In the rows, zero is written as 128.
Rotation paths and how fast each direction turns (degrees each step):
Each turn is a multiple of 5 degrees from 10 to 175, or 0.
Each row of a path follows its step; steps can be skipped.
Path 1:
step 0: [133 136 124 125 115 129 114 135 129 127 140 139 120 129 135 130 132 131
 132 128 133 109 131 145 137 130 136 130 127 125 122 132 125 133 117 126
 127 136 145 133 127 125 130 131 120 126 124 136 126 127 131 132 130 123
 134]
step 3: [126 128 134 131 134 131 119 131 116 135 137 135 130 125 133 138 131 138
 119 128 127 125 126 135 131 133 125 124 134 120 119 122 122 137 131 123
 121 128 144 122 123 112 120 134 125 124 135 126 124 115 145 138 130 123
 131]
step 4: [128 123 120 126 130 129 127 125 122 130 122 132 133 130 137 134 130 145
 119 133 132 115 121 115 134 135 133 133 120 127 121 119 113 124 124 117
 121 131 127 130 123 133 123 122 116 112 132 119 127 117 126 129 128 126
 123]
step 5: [127 132 130 127 127 129 133 133 127 131 123 134 131 135 128 132 130 137
 133 130 149 126 126 123 141 130 113 129 127 141 134 128 115 129 115 123
 122 129 132 127 117 133 118 143 124 124 133 137 117 130 134 129 125 135
 124]
step 6: [122 134 134 126 131 118 117 134 125 125 126 152 123 139 134 132 115 132
 125 127 139 118 125 142 137 123 127 128 127 125 114 131 121 127 131 121
 129 129 131 126 126 127 126 142 131 126 137 128 137 131 136 123 124 124
 129]
step 7: [117 131 109 134 128 119 112 123 127 115 132 140 121 130 130 124 127 130
 124 124 139 122 127 126 142 122 135 127 133 130 128 118 120 129 127 124
 113 140 132 131 124 129 127 122 118 125 122 121 130 132 126 136 123 131
 131]
step 8: [127 146 134 130 122 134 127 124 120 124 131 131 120 121 124 121 129 131
 131 123 132 116 121 139 138 134 130 134 131 138 134 126 107 138 119 117
 128 135 131 128 131 134 124 122 133 131 131 136 122 131 133 142 125 130
 119]
step 9: [122 131 139 135 128 118 117 138 122 116 124 131 129 133 133 128 127 123
 133 132 120 126 123 139 132 132 124 136 128 125 125 118 115 129 138 114
 117 124 126 124 114 121 120 127 137 135 133 125 123 118 136 135 133 123
 120]
step 10: [139 124 119 133 134 133 126 136 134 128 132 125 128 126 144 136 120 134
 130 128 128 111 125 129 140 127 129 134 130 128 119 116 120 129 127 120
 122 125 141 132 113 118 119 118 119 133 123 125 128 126 127 139 131 135
 132]
Directions:
[128 126 129 129 124 124 130 127 126 128 128 130 129 129 129 125 132 131
 127 128 125 126 126 129 126 130 128 130 127 130 130 131 127 127 126 127
 127 130 127 131 129 130 126 128 128 129 127 130 124 127 127 126 131 128
 127]  95
[128 129 128 130 125 125 127 129 127 128 130 127 130 128 130 126 127 128
 132 128 128 128 129 129 131 125 126 126 129 131 127 130 128 127 127 127
 128 129 125 127 130 130 127 126 126 130 130 126 130 130 127 130 126 123
 127]  40
